Each named turn below is shown by a few rows before and after it. Which turns, in which order, take the first row of each later pair to the second? The first pair is answered.
funis:
[  4   7   8 -15  14  24 -25   5  17   9 -16  -1   4  -8  12   0  16  -6
 -10  -1  13   1   0   7   2  22  -1 -20 -21   2 -11  -4 -22] => [ 12   0  12 -28  -2   1   0   5  20   0   7   0  11  -8 -13  -8  15   0
  -6   0  18 -16  -4  18  -2  26  -5 -14 -12  15  -7   8 -26]
[-36  24  -1   2   4   7 -11 -12 -11   7 -20   3   3  20   4  -4  -6  -7
 -17  -9  11   9  20 -20   1   1  17 -14 -11   7   6   7  14] => [-30  18   2   1   4  -6   5   4   3   1   2   5  -4  24  -6  -3  -1 -10
  -9  -2  19   6  20   4  -5  19  28 -14  12  26  10  14  -2]
[  3  -4 -16 -14   7   3  -5 -12   1   6  33  12  10  -7 -29 -13  -4  14
 -17  -9   3  -4  -1 -15 -14  10 -28   3 -29   1  -8   7   2] => [ -5   4 -21   2  31  25 -32   0   4  12  12  12  -4  -2   2  -1   1   0
 -18  -4   0  15   7 -17 -11  16 -15  -7 -27  -6 -11  -5  -1]
[ 16   3 -15   4 -32 -17  21  -6   2  20  15  -4  18  -7 -26  -7 -18  30
  -5 -11   8   0   2 -28   5 -17 -20  -1 -10   0   7  -6  -6] => [  4  15 -23  28   1  18 -16   9   6  28 -14  -4  -3   0  17  11  -8  11
  -5  -7   5  30  13 -29   7  -9  -3 -15 -11 -12   3 -23 -10]
mukes:
[  0  -6   1  -3 -17  -6 -25 -24   4   1  12   7 -10 -28 -31  31   7 -26
 -61  -9  -9  -5  23 -19   2  18 -35 -26  26 -15  -3   4  17] => [  0  -7   0  -2 -17  -8 -25 -22   8  -1  14   6 -12 -26 -30  31   9 -28
 -61  -9  -7  -3  26 -15   1  22 -33 -28  29 -12  -2   3  11]
[-30  12 -23   8  29  24  33  10  -8   2  -1   8  -1  -4  25  19 -15  -5
  12  -6   4 -11 -10   2   1 -11   7  13  28  17  -2  -4  -6] => [-28  11 -23   9  27  25  31   7 -11   3  -6   6   2  -8  26  20 -17  -4
  12  -5  -1 -12 -16  -5   2 -16   4  15  23  11  -3  -4  -1]
[ 15  -6  -4  27  16  -5 -12   4  17  14 -15 -13   5  -7  40  13  15  -1
 -11  16 -28  15 -23  -6   4  16  11   8  14 -16  -1  16   0] => [ 12  -7   1  20   8 -10 -11  -8   7  13 -24 -13  13  -8  35   8  12   4
 -13  13 -31  10 -29 -15   7   7   5  11   8 -22  -2  17  14]
Rebe:
[-20  -1  27  -5  10   2  -4   1  -2 -12 -30  20 -12  43  19  -4  26 -29
  26  15  24  14  25  46  21  29  43 -18  71  19  12  13  17] => [-22  -4  30 -11 -27 -18  30 -19 -19 -14 -11  27  14  49 -21 -12   9  -9
  28   7  39  -7  36  33  31   5  21 -18  63  22  21  14  16]
[-47  22 -22  -2   6  13 -25 -17   8   4 -19  23 -18  13  32   0  36   5
 -44  -7  13  22  25   3 -16  18   0   9 -18 -16   0 -16 -22] => [-49  21  -8  -3   6  11 -22 -17   4  -2 -36  18 -18  21  41  -2  41  -3
 -30  -3  12  20  20  15  -9  22  13   9   4 -15   1 -11  -9]
[ 12   4  15  28 -44 -20  61   6 -38 -15 -16 -41  35   4   0  14 -33  18
  33  -6 -10 -17 -31 -16  15 -35   5  10  29 -15  13  -9  27] => [ 18   5  -9  32 -46 -16  56   6 -32  -4  15 -32  41  -8 -17  16 -43  31
  13 -12  -7 -14 -24 -39   6 -42 -17   9  -8 -18  11 -21   6]
tel:
[ 18   0  14  11 -27 -30  32   0  10   2  14  -1  18  14  -7  -8  -9   3
 -30   4 -25   2 -54  -8 -15   5 -27  22   3  12 -12  35  35] => [ -7   7  24  11 -40 -29  36 -17  -5   6   1  20  27  41 -17 -15 -10   1
 -26  -3   1   5 -12 -10   4  -7 -29   8  11  14   1  28  41]
[ -3 -23 -12 -23  13 -11  12 -12  24  15  45  18   9   0  -6 -28  12  -6
 -16  -3  12   2 -18  18 -14  15   9   5  -3  18   7   3  -8] => [  5 -27   2 -14   2 -17  33  -5  14   4  26  -7  15  -4   5 -20   6  -4
   7   1  -3  -5 -47  25  -6   9  18  13  16  14   6   7  10]
[  8  11 -33  15  12  25   0  -8   9  -6  30  -3   7 -20 -36   0  -9  -3
 -27 -32  25  12  -1 -11  -6 -24  -8 -11 -32  13  25 -17 -12] => [ 26   4 -26  23   7  17  17   5   7 -16  20 -33   7 -36 -22  10 -13  -1
  -8 -25  -4   5 -45  -5  -8 -26   0   2 -18   8  20 -11   0]
[-11  -3   9   8 -31 -26  -8 -29 -34   0   8 -15 -33  16   3  11 -21  -9
  10 -23   5 -29  -2  26   8  10   4  -4  40  44 -14  -8   6] => [-16   0  -6  -1 -18 -20 -28 -33 -21   9  28   6 -41  15  -6   5 -16 -11
 -12 -28  15 -23  19  19  -4  18  -4  -8  21  47 -16 -11 -10]
Now pairs of rows:
Between the rows of a pair lie two turns.
[ -6   6  -1  16 -17   6   3 -14  -9   6 -10   0  13  -6  10  -5   0   3
  14  -1  -9 -15  -5 -23  20 -17   1  -7  -8   2   5   2   7] => [  4   2 -15  10  -3   8 -11  -5   7  10   9   2   4 -19  10  -5   3   1
   0  -1 -18 -11 -14 -25   3  -4  -5  -2 -24   3  -4   5  -6]  tel tel
[-20  21  12  16 -15   9   0  -8 -37   6 -10 -21  14  17  16 -10 -10   4
  14  -3   5  13   8 -16  27 -20  -1   5 -11 -29  14 -17  39] => [-12  16  -8   8  18   6 -15  23  11  11  48   5 -15  21   2 -10  11 -10
  -6   4  25  24  32  18  -3  30  12  -1  -4   4   8 -10 -16]  tel funis
[-21  11  -1  -1  43  -8  -9  13  21  -8  36  36 -10  10   4  -3  26 -41
  -4  26  22 -12  56  19  11  26  26 -39  26  49 -10  -4 -28] => [ 16  -9   1 -31  -6 -42  23 -21  -4 -14  46  -2  30 -48 -29 -19  -3   2
  -9  16 -27 -60 -27 -26   3 -13 -23   6 -22  20 -25  20  14]  tel funis
[-12   7  -5  12  -3  12   7  -6 -19  -5 -32  -5   8  23  11  10  -1 -15
  11  -2   1   9   8   6   9 -17   3  -8   9   0   6 -18   9] => [ -6   1  -6   6 -18  -6  29  -1 -13  -8   1   1  14  23 -17   8  -4  -6
  10  -4  11  -2  12  14   2 -13  -2  -4  13  14  10 -13  -7]  funis Rebe
[  3  -9  -3 -19   6 -15 -23  -4  -7 -10 -22   6  -9  -1  11 -22  18   1
  -9  -2 -24   1 -27   1 -14  17  -5  17  -3   8  -2  18  22] => [-10  -6   5 -22  -8 -20 -12 -18 -19 -13 -29  16   1  15  -2 -27  15   1
  -4  -6  -8  -4  -5   0  -3   6  -6  10   7  10   9  16  29]  Rebe tel
[-30   8  20  -8  25  25 -48 -11 -13  21 -65   0 -17  11  52   2  19 -28
   6  12 -22  11   1  10  17 -13  32  -5  13 -15 -18 -11  38] => [-17  -8  32 -49 -33 -28   6 -47 -31   9 -22   2  24  -4 -17 -28   1   6
   3   2 -20 -40 -17  -2  14 -36  -4  20   0  -8 -13  17  54]  funis funis
[ -9  20  12   8 -25 -17  27 -14  -5   9  26  -4  -7  17  -8   7  -8   5
  -5  17  13   7   9 -16 -17   3  -8   9 -11   5  22   2 -13] => [ -4  21   0  12  -1  -2   3  -1   9  14  24  -5 -21   9  12  13  -1  -4
 -13  20   5  21   3 -16 -26  16  -3   8 -19   1  15  -3 -21]  Rebe Rebe
[  8  -6 -20  25  -8   3  26 -19  30 -18  30 -33 -32 -11   8  13 -12  12
  24   0   0  -4 -35   5  22  17  -7  -3  15 -13  14 -11  -9] => [-15   2 -15  20 -23   6  23 -47   8 -12  14 -15 -18   5  -4   5 -19  17
  19  -8  20  -4  -2 -14  40  -5 -19 -13   5 -22  24 -20   5]  funis tel
[ -5   6   2  27  27  10 -29  11  11  21  -7  -2 -19   2  24  -5  16 -19
   3   4  12   9   0  18  19  25  37   2 -13  19 -18  -8  -9] => [  7  -6  16  -1 -16 -33  19  -7   3   9  26  -1   6  -1 -26 -25   5   2
   8  -2  20 -28 -10  24  17  14  21  18  -6  32 -10  14  -4]  funis tel
[ 15  -5  18 -23   4  -9 -12  -6  -1  -8 -15 -10  -1  -9  16 -16  15  -9
   0   5 -24 -20 -33   8  -5  10   4  18   7  -7 -11  25  30] => [ -6   1  22 -31 -15 -12  -3 -29 -15  -5 -12  18  12  16 -12 -28  12  -5
  -4  -3   9 -22  12   0   8  -4  -8   5   6  -2   2  19  30]  Rebe tel
[-33  11  14 -12  -8  21 -39 -51 -22  17 -36  10   7  12  18  -5  -2  -8
 -16  -1   1  13  21 -24  10 -18   1  -7 -18 -28  -6   0  24] => [ -1  -4   1 -13  23   3 -31   5  35   9  27   5 -26   0  12   5  18 -20
 -16  15  -3  13   0  31 -29  43  30   2  13  13 -17  18 -29]  tel funis
[-15  22  25  -9 -22  48 -40  15 -13  11 -26  60  -5  -8   1  -5  36  -8
  -6 -13  33   4  37   9 -12  -9   0   6 -34  -2 -19 -31  -4] => [ 29   0  22 -18 -21  19 -15  47  16  -1  17  28 -13 -43  -9   2  38  -1
   4  -2   1 -18 -26  35 -42  17   5  36 -20  13 -35  -7 -18]  tel funis
[  0  -1 -12  -2  17  -9 -14   4  16   2  34  13  -7  -4  -9  -2   6  -7
 -13   1   1   1   6   9 -19  25  -1   1  -5  16  -5   7 -24] => [  5  -2  10   7   8 -16   3  11   6 -12   1 -13  -6   0   9   5   4 -12
  19   8 -13  -3 -20  24  -7  21  17   6  29  14  -4  14   2]  Rebe tel
[  5   7   1  29 -20  -6  30  -5 -20  -4 -18 -20  14  -5  -6  15 -20  20
  13  -5  -9   0 -15 -19  15 -30  -3   6 -14 -14  15 -18   8] => [  9   8 -17  35   1   9   5   6  -6   4  -8 -17   3 -17   7  22 -17  18
  -3  -5 -15  12 -18 -25   2 -20  -5   6 -33 -19   7 -25  -7]  Rebe Rebe
[-20 -23 -28  16  -4  10 -17   6  14  -1 -42 -32 -16 -18  16  42 -23  -8
 -14   6 -25   4 -22   1 -20   7  25   5  11  -9  11  34  13] => [-42 -16 -36   6   1  17 -37 -14  14  11 -30   7 -15   4  -1  29 -18 -11
 -36  -1   8  12  33  -6 -17   8  15 -12  -5  -4  19  25  -2]  tel tel
[  7 -12   7 -19 -17 -19  26   9   3 -10  34  -7  18  -4 -28  -3 -10  12
   7  -7  -5 -15 -13   8 -10  -9 -19  13  -6  -4  -8   4 -19] => [-16   7   2   4   1  21 -13  -2 -17   4 -21  -7  14   4  13   8 -11   3
   3 -11  -9  14   6 -20   9 -29 -18  -4 -23 -31  -9 -22   2]  tel funis
[-19  -6  36  -7   3 -27 -10  33  35  -3  -4  32 -21 -17  13  14 -28  -8
  23   3   8  12  13  18 -14  45  23  -7  46  23 -19  56  -3] => [-14  -7  32   6  -4 -28   5  41  35  -5   5  26 -17 -17   7  22 -35  -2
  30   4  10  10  11  18 -11  40  24  -9  49  25 -15  51 -11]  Rebe mukes
[  6  10 -10  13  21  17 -10  16  13   0 -13 -11 -20  -3  26  19  -6   1
   9   9 -30   9 -31   2 -10   1 -10  -2 -17 -15  -8 -14   4] => [ -5   9  14  14  -5  -5  32  15   5 -14  -8  -4 -11  27   2  16  -6  -2
  33  10  -4  -5  -9  31   5   1   6 -10  30   8   9  -8   3]  tel funis
[  4   8 -33   2   6 -24  -4  29   6   4  19  -7  -4   6 -13  10  -8  39
  16 -22  -2  -5 -16  -7   2  11  -4 -24  -1  -5   2 -13   2] => [  6   8 -30  -4   5 -26  -7  26   6   3  19  -9  -3   3 -13   8  -8  40
  15 -23  -6  -8 -22 -10   0  11  -6 -21  -3  -7   0  -9   8]  Rebe funis
[ 19  10  11  17  18 -32 -25 -19  28  14  36  16 -50  -7  23 -34  16 -25
 -11 -14  17   1   8  50 -33 -18  23  -8  13  -3 -21 -13  16] => [ 30   3  11   5  -6 -49  -3 -32  20  12  52  10 -33 -23  -1 -41   5  -6
 -13 -18   9 -19 -12  38 -35 -32   6   4   1  -6 -22  -5  22]  mukes funis
[  3  11  -8  -5  25 -10 -18  18  37  16  42  29 -15  10  19  18  19 -10
  -2   9  22  16  11  17  -8  17  12 -18  -3  10  -7  -2 -46] => [ 26  -1  12 -16 -25 -39  29  -7   4   1  25 -12  21 -19   3  12  -4  20
  19   5 -13 -23 -55  -6   2 -23 -12  13 -10 -11  -9  14   3]  tel funis
[ -4  14  11 -31  23   3 -30   5  -8   4 -16  18 -27  22  -8 -24  27 -30
  11   8 -16   3   5  36  -1  56  26   5  11  21   7   6  16] => [  8   5  13 -55  -5 -22 -11 -17 -17   2   3  18  -6   6 -42 -40  16  -8
   1  -1 -21 -22 -12  18  -5  39  -2  21 -10  17   4  20  27]  funis tel
[ -8   9 -14 -14  35  14 -41  -2  26  18  22  30 -17   0   2  -7  12 -14
 -27   0  17  11  26   7 -14  25  -4  -9 -14   3   3  10 -30] => [  0   2  -8 -30  27  -1 -31  -5  29  14  35  27 -14  -7 -11 -16  12  -9
 -28   1  12  -2  13  12 -24  29  -7   2 -11   8   0  23 -28]  funis Rebe
[  7  -4  10 -22  30 -19 -24 -10  23  23  12  -6 -16 -30 -36 -21  24 -11
 -20   8   2 -10  26   9 -20  27  14  30 -22  -9 -14  12  -7] => [ 18  -7  32   1  14 -26   9   1   5   7 -20 -45  -8 -32 -17  -6  14  -8
  20  15 -20 -18 -15  19  -4  14  30  37  11 -17 -11  13  19]  mukes tel
[ -1 -10  -5   2 -19 -13   6  10 -10   4  12 -10  32   5  -2  -5 -13   4
  14 -19  10  -3  11  -2  -7 -34  -5   6   0 -10   3  10   2] => [  1 -10 -15   3 -10  -8  -2  14   0   8  26  -3  26   3  -4  -4 -12   3
   4 -19  13   1  17  -4 -13 -26  -8   4 -12  -8   2   5 -13]  mukes Rebe
[  0  -8  11 -35  17  15 -43 -25  14   5 -27   0 -21 -12  20 -22   9 -19
 -25   9 -15   8 -15  -8 -19  16   4  15  -6 -15 -24  21  39] => [  9 -17  18 -52  -4 -13 -13 -31  14  -3  -1  -1  -8 -14 -12 -32   6  -8
 -22   7 -11 -14 -22   1 -25  16  -4  25   2  -2 -21  36  36]  funis funis
[  9 -11 -10   7 -17 -11  12   0   7  11  19 -12  -2 -19 -11  -2 -20  21
   3   8 -14   1 -30 -36   3 -42 -18  12 -43   1 -13 -10  13] => [-10  -9   8   0 -34 -22  29 -17  -6   5  11   4   8   8 -28 -12 -20  18
  12   8  11  -6   1 -24  19 -49 -13   2 -20  11   0  -7  21]  tel mukes
[-27  -2   4  -1  -5   8 -29  -7  25  15  23   4  -6   9  -3   6  15   8
 -26  11  24  20  20   4 -19  22 -19   1 -35  16 -15 -18 -49] => [-22  -4   6  -8   1   6 -34  -4  31  14  22   1 -12   4   3   4  21   4
 -27  15  17  19   9   9 -25  29 -14   7 -31  17 -20 -11 -45]  funis Rebe
[ -9 -28  34 -17 -33  -2   9  19 -26 -14 -29  -7   4   7 -11 -23  19  -3
  35  15 -26  11  15 -17  14 -28  20  -9   7  18  11  -9  32] => [-15 -18  15   7 -12  23 -13  32 -20  -4 -32  -1  -6  10   9  -9  19  -9
  26  13 -22  34  31 -26  13 -26  23 -24  -7  13  10 -29  15]  Rebe funis
[-15  13  10   6 -11   8   4  -7 -15   0 -27   5  13   6   3   2  -6   5
  14  -4   4   2   1  -5  26 -13  -2  -3  16  -3  11 -11  13] => [-10   9  -8  -7   9   7 -10   7  14   7  17  26  -1   2 -11  -4   6   1
  -9  -4  17   6  19   8   3  14  -3  -4   5  15   7  -6 -22]  tel funis
[ 13  -5   3  12 -31 -20  46  -8 -20 -19  21 -18  16  34 -59  10  -1  10
   4  10  15 -15   6  -7  32 -13  11  18   3  36  17  -7 -24] => [ -9   8  -1  15 -19  12   5 -34 -41  -5 -26 -12  18  38 -31  10  -3   6
 -10   2  12   2  21 -42  48 -35   1   9 -24   6  16 -25   2]  funis mukes
[ 24  -7  -8 -25  -2  11  -9  -8   2  -5 -11 -12  16 -34  -1 -16   4  -4
  -3  -1 -23  -7 -37 -29 -15  -2 -14  23 -19 -23   9   7  38] => [ -4   2  -9 -32  -3  18 -19 -29  -8   2 -12  23  21  -8 -17 -27   6  -8
 -16  -8  12   0  19 -36  -4  -9 -20   6 -23 -19  21  -2  31]  tel tel
[ 19 -17  -5 -61 -31 -40  21 -29   0   5  62  13  26 -28 -53 -39   0  23
 -33 -12   0 -37 -19 -20 -22   4 -43  23 -38  15  -9  40  -6] => [ 11  -8 -13  -9  48   3 -18  46  48   6  47  13 -35   1  18   2  34 -28
 -14  12  13  19   6  44 -31  66  26  -8  22  43 -13  19 -55]  funis funis
